In the data rows, 128 means zero.
Here are some numbered points:
{126, 226, 113, 105, 185, 102, 156, 153, 095, 114, 163, 091, 047, 121, 095,
 087, 205, 174, 218, 217, 076, 177, 077, 130, 074, 211, 154, 096, 077, 209,
 111, 089} 0
{099, 070, 142, 129, 102, 149, 135, 133, 202, 064, 074, 220, 214, 046, 111,
 216, 108, 115, 085, 042, 196, 122, 151, 146, 119, 092, 118, 062, 166, 055,
 108, 125} 1
{183, 076, 117, 136, 100, 174, 139, 230, 134, 100, 160, 130, 105, 105, 144,
 168, 166, 155, 113, 029, 125, 128, 119, 072, 147, 074, 058, 180, 147, 131,
 120, 111} 2
{153, 218, 158, 105, 152, 130, 158, 137, 059, 142, 145, 068, 049, 152, 105,
 075, 138, 110, 146, 200, 110, 177, 106, 152, 072, 220, 169, 172, 100, 161,
 126, 114} 3
{134, 199, 100, 099, 156, 067, 156, 120, 065, 203, 166, 023, 024, 146, 106,
 050, 094, 108, 192, 232, 081, 161, 136, 132, 085, 189, 078, 116, 085, 151,
 108, 082} 4
{145, 128, 109, 110, 101, 132, 129, 095, 132, 124, 138, 116, 142, 165, 105,
 157, 137, 117, 146, 128, 144, 079, 129, 168, 112, 099, 191, 115, 110, 118,
 146, 118} 5
{126, 061, 104, 161, 066, 192, 152, 159, 182, 090, 139, 187, 243, 087, 106,
 202, 139, 121, 051, 030, 220, 093, 138, 092, 162, 068, 128, 138, 135, 054,
 132, 150} 6
{098, 111, 169, 140, 130, 129, 123, 169, 152, 100, 141, 145, 150, 112, 153,
 184, 094, 119, 122, 094, 116, 124, 055, 134, 145, 124, 110, 127, 113, 118,
 159, 145} 7
{107, 067, 124, 121, 103, 149, 127, 087, 169, 112, 134, 150, 179, 118, 101,
 143, 123, 093, 082, 076, 203, 144, 129, 146, 152, 082, 144, 091, 119, 096,
 113, 109} 8
{128, 035, 169, 125, 094, 130, 103, 111, 196, 061, 063, 246, 255, 161, 105,
 220, 126, 101, 071, 043, 169, 065, 179, 118, 157, 065, 127, 126, 175, 028,
 162, 153} 9
{129, 112, 140, 132, 106, 157, 137, 120, 124, 133, 098, 133, 126, 114, 152,
 132, 133, 096, 145, 165, 105, 129, 153, 107, 146, 164, 156, 117, 107, 167,
 122, 111} 10
{117, 080, 105, 137, 111, 213, 140, 175, 170, 083, 110, 230, 189, 123, 167,
 172, 112, 123, 086, 008, 158, 091, 141, 084, 145, 051, 083, 134, 174, 067,
 162, 211} 11
{148, 194, 098, 137, 177, 155, 135, 145, 082, 159, 185, 000, 060, 160, 122,
 051, 109, 142, 161, 199, 082, 183, 143, 134, 094, 209, 095, 121, 099, 197,
 089, 119} 12
{149, 125, 124, 146, 121, 178, 098, 145, 101, 136, 153, 123, 108, 146, 121,
 107, 149, 074, 156, 163, 090, 166, 071, 121, 098, 190, 138, 113, 055, 127,
 104, 105} 13
{143, 173, 116, 107, 171, 114, 129, 103, 060, 161, 155, 062, 038, 143, 125,
 079, 150, 183, 175, 181, 097, 132, 074, 158, 089, 206, 111, 126, 135, 192,
 087, 128} 14
{108, 158, 139, 085, 103, 100, 092, 146, 101, 168, 143, 126, 151, 142, 112,
 067, 122, 128, 150, 181, 132, 133, 138, 120, 086, 119, 139, 145, 110, 134,
 137, 100} 15
{118, 096, 146, 090, 115, 146, 108, 169, 161, 124, 092, 183, 186, 144, 143,
 165, 170, 130, 080, 053, 172, 050, 193, 103, 132, 038, 093, 162, 157, 107,
 153, 179} 16
{130, 108, 124, 135, 145, 151, 109, 089, 130, 118, 140, 118, 149, 111, 168,
 122, 111, 142, 120, 173, 118, 134, 157, 111, 179, 105, 114, 125, 148, 163,
 136, 174} 17
{137, 183, 075, 100, 212, 100, 143, 186, 064, 191, 172, 012, 029, 137, 070,
 055, 109, 156, 140, 219, 067, 184, 082, 156, 112, 207, 089, 146, 094, 223,
 072, 107} 18
{132, 101, 143, 126, 095, 143, 077, 093, 093, 137, 109, 105, 155, 207, 132,
 064, 114, 049, 138, 183, 095, 119, 171, 121, 126, 090, 173, 111, 110, 103,
 145, 120} 19
{152, 185, 135, 145, 186, 120, 116, 145, 102, 180, 087, 044, 002, 181, 110,
 033, 110, 103, 176, 242, 049, 164, 125, 114, 113, 199, 106, 112, 119, 185,
 094, 133} 20
{141, 105, 126, 121, 076, 175, 182, 171, 182, 112, 113, 201, 178, 097, 131,
 181, 100, 134, 052, 048, 159, 081, 149, 102, 137, 055, 118, 178, 175, 095,
 137, 158} 21
{131, 206, 110, 125, 204, 093, 132, 107, 079, 166, 127, 115, 052, 157, 115,
 079, 130, 105, 192, 198, 090, 163, 101, 137, 114, 232, 116, 091, 123, 183,
 100, 095} 22
{075, 185, 096, 117, 163, 088, 107, 159, 073, 162, 122, 037, 056, 137, 109,
 075, 108, 116, 174, 251, 083, 175, 098, 137, 134, 219, 179, 062, 102, 202,
 107, 052} 23
{172, 197, 132, 137, 195, 108, 127, 101, 028, 178, 140, 000, 030, 235, 135,
 000, 105, 129, 216, 211, 067, 157, 169, 133, 060, 163, 161, 168, 128, 242,
 125, 136} 24
{128, 119, 106, 148, 126, 131, 132, 118, 084, 158, 134, 111, 110, 162, 150,
 072, 138, 148, 153, 114, 075, 112, 146, 093, 173, 102, 142, 180, 115, 144,
 135, 146} 25
{144, 140, 117, 147, 147, 142, 148, 126, 104, 128, 118, 095, 133, 180, 142,
 137, 118, 087, 151, 150, 127, 115, 133, 141, 180, 144, 158, 123, 131, 106,
 150, 112} 26
{102, 139, 149, 108, 107, 142, 126, 140, 139, 132, 154, 132, 104, 112, 122,
 123, 142, 195, 167, 129, 130, 151, 117, 159, 158, 141, 135, 119, 170, 169,
 118, 115} 27
{117, 133, 127, 095, 150, 136, 083, 090, 151, 103, 097, 131, 138, 150, 142,
 143, 140, 114, 104, 107, 141, 100, 150, 176, 128, 121, 100, 127, 134, 177,
 107, 097} 28
{137, 102, 118, 133, 064, 167, 165, 156, 184, 077, 106, 194, 205, 070, 159,
 217, 113, 187, 054, 018, 195, 063, 125, 107, 144, 056, 106, 113, 170, 070,
 132, 143} 29
{119, 043, 106, 161, 134, 179, 151, 131, 122, 136, 147, 185, 181, 164, 129,
 148, 073, 174, 140, 042, 144, 130, 177, 093, 155, 008, 065, 178, 186, 106,
 222, 168} 30
{099, 111, 130, 106, 120, 148, 128, 135, 192, 061, 068, 163, 223, 108, 152,
 163, 123, 106, 100, 087, 147, 154, 128, 192, 124, 074, 152, 158, 117, 052,
 135, 124} 31
{146, 111, 144, 159, 145, 110, 167, 165, 173, 083, 111, 172, 148, 112, 156,
 171, 106, 166, 103, 099, 111, 163, 102, 148, 127, 110, 089, 170, 144, 116,
 103, 123} 32
{143, 089, 107, 103, 120, 081, 135, 152, 130, 138, 146, 131, 141, 167, 095,
 100, 112, 136, 153, 132, 081, 118, 079, 103, 130, 078, 104, 148, 150, 125,
 118, 131} 33
{093, 090, 143, 127, 109, 181, 138, 114, 164, 090, 151, 180, 199, 126, 161,
 234, 119, 121, 103, 041, 178, 111, 167, 097, 120, 086, 138, 132, 161, 060,
 145, 156} 34
{186, 074, 068, 147, 149, 163, 132, 202, 114, 173, 110, 109, 149, 207, 142,
 085, 103, 138, 107, 075, 065, 151, 127, 062, 139, 073, 101, 171, 168, 158,
 156, 187} 35
{142, 127, 088, 138, 123, 119, 161, 107, 125, 116, 097, 136, 100, 118, 122,
 099, 102, 126, 127, 100, 090, 124, 147, 083, 111, 106, 146, 117, 136, 143,
 151, 140} 36
{093, 043, 119, 162, 064, 162, 107, 127, 232, 069, 070, 243, 255, 083, 082,
 207, 136, 135, 035, 033, 180, 061, 160, 152, 161, 048, 167, 116, 197, 035,
 153, 155} 37
{113, 172, 086, 136, 110, 117, 132, 109, 086, 131, 133, 099, 095, 152, 121,
 146, 136, 118, 150, 168, 098, 138, 129, 137, 110, 123, 103, 170, 138, 155,
 129, 115} 38
{130, 209, 128, 125, 184, 083, 110, 087, 114, 155, 110, 070, 030, 131, 088,
 076, 206, 102, 242, 255, 074, 164, 064, 172, 095, 229, 182, 097, 068, 187,
 124, 082} 39
{106, 099, 105, 124, 109, 179, 149, 127, 147, 131, 159, 123, 142, 148, 112,
 113, 129, 125, 072, 127, 097, 103, 150, 117, 163, 086, 093, 178, 129, 138,
 170, 106} 40
New points follow, each followed by the numbers of its three nearest points above, looking only along the 3 directions in which the numbered points spread most, nearest first.
{118, 164, 114, 100, 156, 087, 137, 142, 087, 187, 162, 055, 045, 110, 130,
 102, 109, 134, 173, 209, 087, 159, 062, 131, 123, 241, 102, 119, 102, 190,
 079, 160} 14 3 0
{140, 205, 133, 097, 182, 053, 162, 117, 031, 160, 163, 015, 010, 131, 110,
 097, 129, 130, 179, 204, 086, 197, 064, 154, 081, 255, 133, 116, 068, 217,
 086, 108} 0 18 23
{171, 180, 128, 056, 132, 086, 151, 103, 072, 218, 168, 038, 071, 202, 172,
 044, 094, 098, 173, 233, 084, 129, 153, 121, 096, 180, 126, 137, 118, 185,
 110, 151} 20 24 4
{115, 150, 086, 109, 144, 131, 099, 083, 082, 141, 121, 052, 150, 148, 119,
 099, 148, 116, 156, 164, 100, 133, 160, 168, 121, 168, 164, 110, 094, 097,
 118, 133} 15 26 10
{149, 125, 116, 112, 176, 125, 090, 076, 090, 192, 143, 034, 089, 165, 144,
 094, 139, 110, 181, 134, 100, 178, 109, 154, 145, 206, 134, 096, 115, 176,
 067, 159} 3 22 13
{113, 102, 141, 105, 057, 161, 130, 087, 160, 070, 080, 255, 220, 155, 176,
 191, 087, 106, 061, 030, 179, 068, 176, 150, 172, 059, 160, 114, 132, 005,
 145, 173} 9 37 34
{159, 098, 119, 151, 089, 155, 112, 164, 079, 135, 094, 142, 137, 151, 128,
 117, 115, 169, 119, 076, 123, 134, 166, 173, 161, 099, 062, 172, 146, 127,
 163, 169} 40 33 36
{116, 175, 121, 080, 176, 095, 102, 184, 034, 135, 196, 061, 057, 102, 129,
 130, 130, 131, 134, 206, 096, 190, 083, 174, 080, 255, 136, 113, 072, 170,
 055, 100} 0 14 22
{107, 073, 161, 145, 089, 157, 128, 151, 190, 112, 094, 214, 186, 105, 146,
 161, 084, 133, 029, 018, 186, 095, 157, 108, 183, 029, 098, 179, 167, 045,
 152, 154} 11 6 21
{078, 147, 159, 114, 092, 158, 148, 122, 163, 150, 132, 144, 217, 109, 142,
 198, 149, 116, 137, 113, 164, 079, 152, 176, 163, 105, 151, 137, 136, 083,
 127, 128} 8 31 28
{122, 182, 129, 112, 174, 094, 111, 060, 058, 153, 159, 047, 065, 195, 123,
 075, 165, 101, 200, 255, 055, 161, 103, 146, 106, 187, 162, 093, 104, 202,
 113, 092} 23 4 20
{118, 116, 123, 114, 124, 138, 120, 130, 127, 082, 128, 171, 098, 126, 147,
 176, 106, 113, 092, 089, 170, 105, 124, 137, 111, 135, 170, 152, 138, 133,
 109, 111} 7 28 32
{084, 097, 141, 092, 082, 120, 128, 086, 207, 100, 100, 226, 243, 049, 126,
 229, 146, 135, 089, 082, 195, 092, 146, 164, 155, 112, 122, 124, 126, 082,
 149, 126} 1 31 34
{139, 153, 112, 137, 145, 079, 108, 121, 107, 122, 154, 155, 114, 127, 106,
 140, 138, 093, 132, 139, 106, 140, 077, 177, 067, 184, 158, 112, 105, 146,
 094, 097} 13 10 27
{130, 112, 115, 134, 136, 143, 103, 086, 091, 117, 147, 064, 114, 169, 104,
 072, 116, 076, 154, 151, 111, 138, 159, 103, 109, 148, 139, 150, 086, 176,
 082, 129} 15 38 26
{145, 203, 162, 133, 189, 118, 149, 142, 071, 146, 178, 058, 024, 152, 129,
 070, 105, 093, 205, 254, 035, 219, 120, 108, 122, 186, 164, 118, 106, 240,
 061, 131} 4 20 12
{134, 132, 157, 138, 140, 161, 110, 158, 145, 155, 100, 153, 176, 109, 181,
 149, 104, 141, 115, 102, 150, 155, 082, 129, 158, 135, 136, 147, 129, 121,
 129, 105} 7 32 28
{159, 070, 125, 134, 099, 182, 141, 144, 166, 100, 116, 167, 173, 188, 139,
 124, 102, 116, 096, 052, 124, 117, 150, 068, 156, 066, 089, 181, 142, 120,
 159, 160} 30 16 40
{150, 153, 110, 121, 175, 100, 132, 131, 059, 155, 141, 056, 087, 200, 106,
 000, 104, 135, 155, 204, 031, 142, 126, 090, 094, 173, 162, 154, 142, 158,
 070, 103} 20 12 4
{137, 139, 126, 114, 161, 103, 151, 119, 107, 164, 132, 080, 081, 152, 142,
 093, 160, 103, 126, 169, 128, 165, 142, 164, 110, 185, 110, 113, 117, 163,
 116, 112} 13 38 15
{164, 190, 131, 092, 203, 099, 149, 128, 101, 127, 155, 032, 000, 146, 117,
 117, 177, 133, 176, 243, 075, 195, 065, 139, 095, 237, 122, 090, 059, 197,
 102, 122} 0 23 22
{116, 132, 126, 144, 133, 133, 139, 087, 073, 169, 139, 088, 082, 172, 118,
 058, 127, 143, 174, 173, 115, 152, 126, 112, 148, 129, 128, 100, 110, 180,
 118, 147} 38 15 13
{122, 082, 126, 131, 101, 147, 091, 129, 123, 108, 072, 185, 177, 087, 161,
 174, 130, 114, 100, 115, 133, 102, 147, 122, 174, 086, 106, 149, 119, 106,
 141, 122} 8 31 34
{161, 067, 116, 152, 104, 153, 158, 179, 098, 118, 129, 169, 162, 115, 125,
 121, 114, 170, 095, 032, 132, 082, 137, 064, 171, 049, 089, 151, 162, 104,
 128, 163} 30 2 21
{124, 027, 120, 137, 044, 149, 112, 110, 206, 058, 095, 178, 248, 159, 168,
 174, 125, 080, 103, 055, 184, 094, 202, 154, 164, 102, 133, 106, 193, 062,
 184, 162} 9 34 37
{133, 069, 158, 137, 113, 170, 101, 159, 173, 081, 113, 175, 213, 083, 165,
 155, 141, 089, 056, 066, 197, 072, 132, 106, 133, 095, 133, 127, 155, 103,
 137, 154} 34 31 16
{113, 131, 132, 124, 106, 147, 087, 103, 157, 139, 147, 148, 131, 103, 151,
 151, 121, 130, 147, 145, 130, 126, 183, 128, 134, 126, 138, 119, 150, 115,
 125, 130} 28 5 10
{123, 216, 142, 147, 174, 064, 126, 136, 102, 117, 125, 065, 000, 125, 136,
 099, 146, 144, 167, 255, 097, 197, 109, 172, 120, 234, 124, 124, 094, 149,
 066, 128} 0 22 23
